In the data rows, 128 means zero.
Here are some points:
[118 124  58 155 116 159  32 108 141 118  98 183 105  71 164 109 116  89  79 105 194 115  27 134]
[ 93 140 145  61 170  67 255 113 104 100 147  27 121 128  59 174  96  84 147 165 178 143 209 101]
[102 212 194  62 129  44 255  98  59 123  82  86 160 192  52 115 133 103 189 154 137 152 255 115]
[115 172 156 131 116 149  54 146 135 158 164  83 163 138 119 165 102 138 167 143 132 162 132 127]
[138  67 106 209  70 198   0 139 160 145  91 255  90  73 177  42 201 135  21  82  58  10   0 151]
[139 182 150  72 198 107 229  76  47 152 128  40 171 187  60 180  84 108 219 206 165 185 238 113]
[137 114 172 128 140 142 191 112  71 149 100 126 140 177  82  82 166 147 119 196  99 136 133 103]
[135 119  65 139 105 169  27 122 159  98  84 187  94  63 197 131 129 103  57  55 169 100  44 155]
[123 101 101 116 162 125  86 117 173 126 133 117 122  55 143 148 148 116 107 104 144  73  60 125]
[149 139 110 138 154  88 188 100  99  89 117  77 132 136 124 157  86 136 148 147 161 188 135 135]
[139 133 128 141 118 117 176 122 135 140 132 116 101 110 165 145 149 135 113  92 128 120 181 100]
[179 123 105 166 124 124  82 164 125  96 155 152 145  98 167 137 156 137  94  72 164  66  72 148]
[145 101  63 126  88 163   0 147 142 151 110 255  99  67 193 104 199 164  10  59 100  38   0 144]
[ 87  95  68 183  86 181   0 140 201 161 128 249  60  21 180  89 170 118  44  42 149  30   0 153]
[164  54 175 157 114 156  27 145 165 165  86 232 133  60 173 134 176 133  36  85 103  62  66  93]
[ 95 138  61 147 108 158  11 121 140 149 112 229  84  66 132  99 119  95  83  93 189  81  28 183]
[ 94 145 141  76 138 146 147 136  81 162 169 132  76 155  95  93 173 103 135 162 114 127 131 122]
[132 180 122 102 141  74 255 119  26 140 120   0 158 186  75 167 102  79 195 139 167 194 242 114]
[ 97 162 198 153 130 152 245 103  29 127 127  83 150 183  87 169  44 103 198 147 137 222 223 113]
[123 159 136 206 130  95 160 111 162 144  68  70 149  96 131  98 153  96 154 118 165  69 151 143]
[152 157  86 129 175 112 195 138  71 135 163  85 105 187  97  75 124 129 178 150 109 186 187  88]
[165 105 137 167  73 168  98 143 124 130 140 164 105  89 196 145 150 151 107  81  84 144 103 130]
[182  79 218 150 166  93 149 148 120 160 103 101 155 105 115 175 128 169 139 130 126 119 203  96]
[128 115  84 189  42 137   9 111 210 137 169 255  99  68 183  98 180 183  49  57  57  82  26 145]
[150 158 126 104 138  97 207 136  85 111 161  86 141 204 111 142 143 155 184 146 106 202 242 112]
[107 104 177 114 148  74 255 118 143  86 128  34 166 181  79 128  47 119 202 163 151 207 255 120]
[127 101 127  82 167 136 150 163 107  66 139 122 176 181  86 158 108 160 124 149 138 162 114 136]
[ 86  94 120 141  57 165  55 116 186 140 187 203  95  61 173 121 145 138  82  86  98  63  69 160]
[139 188 132 105 170 106 217 151  52 110  92  65 122 169  74 108 110 124 176 164 143 151 162 106]
Then 16 other points, each followed by its number:
[ 85  78 101 145  95 151   0 139 215 121 143 219 111 127 189  80 123 110  46  80 132  64   0 182] 0
[131  46  46 179 138 184   0 129 218 152 109 226 103  79 183  86 136 152  46 131 131  46   0 125] 1
[137 125 129 159 115 144 137 138 100 147 106 164  78 152 114 103 113 109 109 171  95 169 149 106] 2
[117 124 140  86 182  96 180 112  70 148 102  47 152 128  55 180 121 128 202 184 176 157 200 116] 3
[128 152 123  82 151 111 127 129  81 158 133  78 157 156  94 165 127 124 154 186 157 143 162 144] 4
[109 163 130 172  59 123  40 138 231 140  80 190 110 114 147  72 107  87 106  85 154  82  55 131] 5
[107  79 184 138 142 126 116 149 188  59 142 158 132 128 154 128 133 117  91  96  98  92  66 145] 6
[146 152  92 181  74 166  55 140 131 131 112 194  71  95 172  75 113 108 117 122 110 151 104 103] 7
[133 116 162  94 175  82 213 148  81  69 137  89 179 231  58 161 110 128 159 144 153 164 147 131] 8
[ 91 139 186  78 161  78 255 110 105 133 159  24 153 189  75 149  64 118 219 188 108 181 247  79] 9
[132  50  69 162 122 178  23 148 201 108 144 230  57 124 189  59 154 168  60 112  20 106  40 137] 10
[199 134  99 222  81 130  78 123 180 158  60 192  90  34 218 101 168  93  84  81  91  43  84 120] 11
[ 95 125 102 163  79 144  38 124 153 131  85 161 149  96 177 128 163 151  66 114  97  67  27 148] 12
[127 159 147  35 180 123 187 124  83 146 106  72 142 165  50 202 107 143 181 167 166 174 212 125] 13
[110  78 202 104 161  85 255 105 123  49 143  66 181 198 111 148  90 116 149 150 115 110 190 119] 14
[ 60 106  98 176  61 189   0 172 192 153 133 255  45  50 197  99 184 141  46  43 128  48   0 151] 15
Which two of these numbered points are nearest to each point below, ignoring the direction in which the first points spread most? Their numbers follow each, nearest first.
[101 126 127 194 108 148 127 129 153 192  90 176 153 112 146 138 141 149 103 120 134 101 105 149] > 12 15
[127 170  96 138  85  93 127 138 121 140 154 122 120 161 128 112 195 144 137 119 118 163 155 113] > 15 12
[135 131  94 115 220 113 205  97 145 149  88  56 177 194  62 137  95 109 200 212 129 156 229 109] > 1 3
[105 129 200  81 146 100 255  81 127 128 169   3 163 175  21 168  77 123 227 177 136 193 255 118] > 9 3
[126 127 126  86 189  84 255 117  61 113  89   0 154 151  45 177  80  92 200 170 197 207 235  85] > 3 13
[115 168 164  72 164 120 238  93 125 159 159  23 157 170  64 151 108 103 207 177  91 141 201 116] > 9 4
[129 115  58  70 124 118  83 134 134 136 130 236 108 122 144  63 218 148  49 114  59  70  80 150] > 10 4
[192 175  47 150  89 160  32 146 189 178 151 194 103  91 192  88 142 145 105  61  97 117  74 131] > 7 4
[103  86 135 100 119 136  87 129 191 166 167 143  94  89 168 103 156 123 103 119  59  74  72 147] > 9 6
[133  69  66 144 128 186   0 172 169  70 139 241 131  97 175  93 156 164  20  73 130  37   0 192] > 8 0
[108 142 154 107 101 122 202  92  54 147 135  98 125 186  87 138  92 171 151 155  99 215 212 108] > 2 9
[171 133 160 108 149 111 186 157  87  65 131 112 171 192 143 144 113 173 130 153  98 173 169 151] > 8 6
[132 112 104 107 186  93 194 144  83  84 104 102 168 147  88 141 108  86 131 142 199 152 159 157] > 8 3
[127 135 109 133 122 189   0 136 170 139 104 222 104  92 143 155 166 129  73 113 134  49  10 155] > 13 4
[ 96 183 142 102 197  74 255  93  51 126 107   2 185 187  46 182  77  96 251 214 210 213 247  79] > 3 4
